(in the rows, 128 means zero)
Each named turn below is shown by a few rows before and after it. Which turns, in which order, take the first row of each later pair to the second? The first pair is answered.
turn zokop:
[145 105 129 127 146 166  94 121 103 133 122 157 117 120 105] -> [142 125 101 162 161 116 110 125 100 130 139 134 100 116 120]
[170 125 129 142 106 107 102 177 127 108 120 154  93  80 135] -> [153 125 128 156  89 100 114 170 146 114 122 161  98  79 143]
[119 122 112 172 123 121 124 121 132 127 140 128 135 120 141] -> [122 109 132 148 111 155 113 122 132 124 129 144 152 122 128]
[143 146 130 121 128 118 129 142 111 113 135 101 153 118 137] -> [124 150 128 132 116 108 133 133 127 119 138 109 157 112 145]
turn fef:
[142 122 142  93 142 142 113 132 119 126 122 120 133 136 114] -> [133 103 123 130 141 150 109 120 118 132 138 144 119 118 113]
[172 142 136  76 155 126 114 145  96 118  93  99 106 133 122] -> [170 103 111 123 155 150  99 129  84 125 113 138  89 104 115]
[130 139 156  93 119  94 135 130 104 130 127  76 169 111 148] -> [154 108 153  89 135 129 113 130  77 126 132  94 159  99 128]
[128 148 145 112 122 159 115 127 119 120 127 110 135 131 139] -> [129 127 134 126 125 169 108 119 114 120 136 122 129 124 135]
turn melem:
[161 146 109 169 147  90  97 151 150  91 129 102  81  87 163] -> [125 144 117 186 115  91 108 134 181 105 126 129  98  86 173]
[140 120 111 153 154 102 127 148 113 101 151 132 106 113 145] -> [113 125 115 170 132  95 138 143 137 109 149 143 111 114 155]
[132 177  94 163 160  58 142 150 112 125 138  96 103 125 144] -> [ 78 166 114 187 102  82 154 120 161 141 122 147 133 117 162]
Pairs:
(2 to 3 turns a pair)
[140 103 112 142 149 144 107 133 111 144 146 136 131 104 120] -> [104 122 141 128 112 147 124 127 151 154 122 139 160 121 134]	zokop fef zokop
[142 106 118 131 139 134 114 117 104 144 139 144 110 109 122] -> [128 151 136 107 130  93 141 127 131 144 120 111 127 136 141]	zokop fef fef
[118  97  95 184 142 123  99 127 108 132 151 156  96  99 128] -> [ 95 157 159 103 112  94 132 143 157 129  99 104 152 157 149]	zokop fef fef
[140 123 158  97 109 182 130 118 109 132 124 120 147 132 122] -> [103 130 154 121  84 162 148 105 138 142 125 133 152 128 137]	zokop zokop zokop
[138 148  78 167 121 139 102 144  69 126 133 102 114 152  85] -> [125 175 116 118 101 135 116 154  93 123 106  83 144 180  94]	zokop fef fef
[103 123 111 151 106 135 128 113 145 134 130 158 129 119 142] -> [127 129 144  89 119 160 117 134 135 125 114 130 144 143 132]	fef zokop
[101 121 151 126 101 132 134 114 154 140 121 141 152 137 129] -> [122 110 155 107 112 158 118 123 139 137 115 140 150 139 115]	fef fef
[156 121 146  97 182 141 122 138 113 113 136  92  94 119  84] -> [124 155 146 112 168  85 155 138 144 114 133  72 100 127 113]	zokop fef
[136 139 162  84 140 130 120 139 122 114 114 113 138 148 131] -> [154 131 136 102 160 123 111 142  98 112 125 107 117 131 123]	zokop fef
[101 121 144 124  90 145 137 109 165 128 101 136 142 137 139] -> [145  88 112 136 126 173 107 112 113 122 128 145 110 117 115]	zokop fef
[185 137 101 119 188 112 117 159  73  98 139  93  86 118 110] -> [145 145  77 182 167  68 147 142 103 113 155 113  78  99 138]	fef fef
[ 97 119 123 136 110 157 121 117 157 136 127 149 138 113 135] -> [140 142 105 124 159 115 120 142 122 114 137  95 109 126 127]	fef zokop zokop
[130 145  99 155 173 105 113 127  96 126 178 130 102 109 140] -> [111 169 172  70 139 136 126 138 133 122 129 114 161 151 141]	zokop fef fef
[134 184 153  46 148  87 164 159 127 115 114  47 149 180 132] -> [ 73 149 183  63  79 155 162 123 176 141  96 124 195 164 138]	melem melem
[ 94 148 146 153  89  79 146 129 167 119 130 153 153 110 162] -> [124 149 186  82 100 118 127 146 152 112 107 139 178 132 137]	fef melem
[114  93 108 160  88 158 111 134 131 147 124 135 132  91 115] -> [105 137 140 121  80 117 140 146 154 140  99  92 152 126 135]	fef fef
[153  97 112 112 149 173 103 131  86 138 143 121 116 121 107] -> [122  89 134 114 117 198 109 119 119 149 131 147 137 120 114]	zokop zokop zokop
[123 143 143 114 185 128 100 127 108 125  67 110 130 132 127] -> [128 129 129 137 193 130  97 128  98 126  82 124 118 117 123]	zokop fef fef
[112 106 100 199  95 105 152 105 152 118 109 138 129 127 141] -> [164  75 126 137 116 184 113 117 115 109  96 148 137 130 107]	zokop fef melem
[ 84 122 133 157  64 168 111  98 152 140 129 164 162 120 128] -> [ 99 103 104 187  85 164 106  97 129 137 151 167 136 101 123]	melem fef
[146 124 154 101 129 148 136 131 125 120 120 105 137 147 117] -> [134 141 140 124 129 105 152 131 137 121 128  90 131 150 137]	melem zokop
[124 112 159 107 105 145 132 160 119 126 102  99 152 159 124] -> [ 93  98 129 175  91 123 146 138 137 138 129 129 138 134 138]	fef fef fef
[133 102  99 170 117 159  93 108  94 130 133 174  95  80 127] -> [118 185 120 140 118  56 146 134 131 123 114  87 110 126 164]	melem fef fef
[156 101 158  73 144 174  97 147 126 105 100 115 160 142  66] -> [ 79 141 121 177 107  62 163 124 189 121 125 114 148 128 126]	zokop zokop
[118 207  98 152  90  87 153 135 187  91 107 103 141 126 159] -> [141 123 115 133  81 215  91 121 157  99 102 178 154 100 120]	zokop fef fef
[143 140 163  63  95 155 131 128 125 113  75 131 146 132 121] -> [119 174 117 131 101  59 164 121 139 115 104 108 114 123 153]	zokop zokop
[136 104 128  67 110 188 126 135 130 129 137 113 135 123  99] -> [148 122  78 121 147 121 138 137 109 121 168  92  94 109 113]	zokop fef
[ 83 120 131  81 116 107 159 136 147 117 104 108 119 141 126] -> [ 92  91 135  73 116 154 135 130 135 116 103 134 118 132 109]	melem fef
[170 132  91 147 178  96 129 150  88 120 148  98  96 119 121] -> [134 173 127 118 148  69 159 157 134 126 120  76 124 153 145]	melem fef
[141 134 103 114 117  65 118 111 115 137  93  93 126 124 128] -> [162 105  97 113 130 105  93 109  92 134 101 110 113 114 113]	fef fef
[117 137 123 136 121  94 137 137 146 126 112 116 131 132 142] -> [135 139 119 131 135  96 131 148 131 122 119 107 122 132 135]	zokop zokop zokop
[109 111  92 176 126 110 145 108 148 144 134 135 105 104 144] -> [159  96 100 134 160 148 114 128 104 129 130 122  97 108 115]	melem zokop melem
[150  71  55 159 161 184  90 119 108 127 164 159 101  92 122] -> [ 87 177  93 133 123  62 173 136 188 126 127  81 143 149 181]	fef fef
[119 168 147  98 120  92 152 104  99 146 157 122 165 154 162] -> [153 126 133 102 138 146 113  97  60 146 172 152 149 133 133]	fef fef
[147 164 122 112 179  75 147 148 103 109 136  79 104 126 139] -> [115 105 170  91 115 198 116 122 132 130 110 168 158 111 123]	zokop zokop fef
[120 126  95 167 148 114 134 123 122 126 153 133 107 109 136] -> [132 158 126 105 154 104 141 143 126 117 124  96 129 145 135]	fef fef
[119 137 159  70  88 191 113 126 131 129  76 160 177 166 131] -> [ 66 143 128 149  64 143 142 103 169 146  97 185 166 141 160]	fef fef fef
[123 164 105 121 159  87 133 138 123 128 145  66  92 133 161] -> [155 130 100 114 181 141 101 138  88 125 156  83  83 121 136]	fef fef
[121 106 119 167  91  93 151  87 176 132 139 135 127 123 130] -> [132  81 142 135  88 150 128  87 169 132 125 155 141 127 114]	zokop fef
[191 141  93 120 149 129 109 114  95  98 126 128 105 145 102] -> [119 132 118 150  82 147 131  82 154 125 114 186 141 135 127]	melem melem melem
[162 107 108 125 147 138 107 142 104  98 150 124 100 120 103] -> [121 116  94 176 123 110 128 125 133 111 159 144  99 107 125]	fef melem
[108 149 129 118 133  84 157 129 113 116 133 110 136 137 152] -> [134 105 133 105 134 161 118 120  84 119 133 151 139 123 121]	zokop zokop fef
[150 103 121  94 170 135  92 114  82 106 139 150 103 118  96] -> [132 157 130  84 170  68 128 130 110 101 128 102 110 145 119]	zokop fef fef
[171 116 151  71 159 136 137 122  99 124 112  99 142 134 131] -> [148 102  99 162 156 100 149 103 101 137 149 129 104  99 144]	fef zokop
[142 117 151 105 135 168 121 157 100 146 120 129 144 125 117] -> [134 108 117 156 141 146 123 144  91 151 149 141 118 105 126]	fef zokop
[152 158 107 133 168 151 149 169 115 133  99  72 118 127 141] -> [143 164 126 115 156 160 151 170 127 134  89  75 138 134 145]	melem fef
[150 124 155  97 147 139 107 129 132 129 140  93 112 122 123] -> [120 139 165 105 127 119 128 122 162 134 133  93 123 126 136]	zokop melem fef
[ 81 136 134 123  81 158 120 111 167 145 129 162 155 109 135] -> [147 171 124  77 152 109 114 159 114 115 131  81 128 138 122]	fef zokop melem
[134  81 122 182 133 153 161  94  85 142 137 185 119 117 117] -> [143  85 119 178 145 145 163  99  76 141 142 173 108 117 118]	zokop zokop
[159 142 144  92 159 130 123 133 108 122 122 108 117 150 119] -> [111 128 113 174 130 113 136 104 136 142 144 156 104 117 137]	fef zokop melem
[127  90  67 173 153 136 170 109  91 102 179 140  51  93 123] -> [ 66  89 106 167  83 159 193  83 154 122 150 180 101 101 145]	zokop zokop fef
[109 125 109 148 126 119 151 136 139 162 143 163 143 109 136] -> [103 134 132 125 116 122 156 138 145 159 128 153 159 119 136]	zokop fef fef
[147 177  60 171 162  72 118 130  90 125 149  97  90 149 106] -> [114 209 116 116 120  67 147 129 141 128 103  80 146 188 122]	melem fef
[ 83  90 107 123 167 103 101 111 134 113 159 169 127  97 144] -> [ 68 123 148  74 146  96 121 122 154 113 129 144 159 127 151]	fef fef melem
[134 186 123 116 104  85 170 137 161  94 118  81 151 177 139] -> [128 149 155  83  83 166 143 123 163 101 101 122 182 175 119]	zokop melem
[ 99 156 190  29 117 146 131 130 191 144  89 120 192 144 143] -> [122 194 119  92 172  29 157 146 159 134 134  60 129 133 161]	zokop zokop
[156 145 171  81 141 131 124 157 146 135 111 100 137 164 136] -> [128 151 173  97 122 123 135 146 168 143 114 109 148 164 148]	melem melem
[ 53  75 111 198  94 135 140 120 157 124 118 187 130 102 120] -> [152  76  83 161 183 129 105 160  69  96 138 127  78 110  83]	zokop zokop
[190 111 111 131 158 161 103 139  75 108 136 146  95  75 106] -> [ 85 165 155 145  75 111 171 119 180 127 101 153 156  99 159]	zokop zokop fef
[127 134 176  56  96 164 120 139 125 118 100 118 170 156 130] -> [105 175 121 137 108  55 166 137 139 118 136  89 132 143 166]	zokop zokop
[136  98 148 121 102 154  80 148 163 120 127 150 133 101  92] -> [126 122 111 170 123  84 106 151 165 119 152 126 102  96 115]	zokop zokop
[184 104 120 133 183 192 107 124 137 111 134 111 131 115 131] -> [153 117  90 189 175 143 131 113 155 121 155 118 117  98 156]	fef melem melem
[186 147 151 101 164 151 103 165 119  96 110 124 122 158 118] -> [177 169 133 127 168  96 126 165 125  95 120 103 107 158 136]	zokop fef
[132  84 118 161 154 117 112 122 101 151 158 144 106  86 132] -> [ 88 107 175 118 101 128 138 117 151 158 116 144 161 121 145]	fef zokop fef
[195 111 140 112 137 154 125 133 101 110 118 144 141 142  98] -> [197 124 111 139 155 112 137 138  94 109 134 129 115 137 101]	melem fef
[142 173 113 158 160  76 125 159 132 122 154  88 115 142 141] -> [112 183 131 159 128  76 139 145 168 130 140 101 136 148 156]	fef melem
[114 125 117 173 120 113 128 117 141 134 145 151 108 101 134] -> [101 129 144 150  98 133 129 112 159 136 125 155 129 114 138]	zokop fef
[151 141 140 101 149 118 110 144 110 126 120 106 121 134 114] -> [121 131 110 163 134  96 123 125 122 133 138 130 102 111 127]	fef zokop
[162 116  81 151 166  97 105 134  93 126 141 109  85 111 144] -> [131 157 114 121 140  63 140 137 138 125 113  77 118 144 162]	melem fef
[112 130 149 111  89 163 121 140 141 131 110 125 170 128 136] -> [115 158 111 150 113  92 139 150 136 125 134  91 139 125 152]	melem zokop melem
[139 185 148  75 135 127 115 137 153 127 118 103 123 158 136] -> [156 177 145  74 142 136 106 140 140 126 121 100 118 151 130]	melem melem zokop
[116 117  93 153 137  85 124 115  92 151 136 154 101 106 147] -> [133  92 124 110 131 153  99 118  84 151 114 175 123 114 125]	zokop zokop
[148 139 113 130 123  79 117 150 123 115 128 107 103 125 135] -> [124 144 122 138 104  76 130 146 141 123 121 121 119 125 142]	fef melem
[137 141  81 181 175  85 151 138 121 136 152 123 105 119 135] -> [166 162 113 109 186  93 146 165 110 122 129  85 125 148 126]	fef fef
[139 178  72 131 158  96 149 114 174  98 138  70 123 129 122] -> [126 121 111 113 117 208 115  91 184 111 118 147 160 115  97]	melem zokop fef
[129  89 118 160 123 182  99 107 121 128 139 178 128  95 127] -> [ 97 126 166 111  89 172 130 114 163 133 102 158 170 132 141]	fef fef melem
[109 105 119 181  89  86 121 132 151 139 124 142 124 141 140] -> [130 101 162 107  86 136 104 139 146 135  98 137 150 159 119]	fef melem fef
[127 126 133  50 148 153 125 124 109 103 112 125 152 131 126] -> [ 92 103  86 141 131 136 137  96 124 120 147 173 127  89 142]	fef fef
[112 158 166 114 109 109 142 123 164 154 116 134 153 142 142] -> [129 118 167 105 113 166 110 116 138 151 120 170 150 133 120]	melem fef
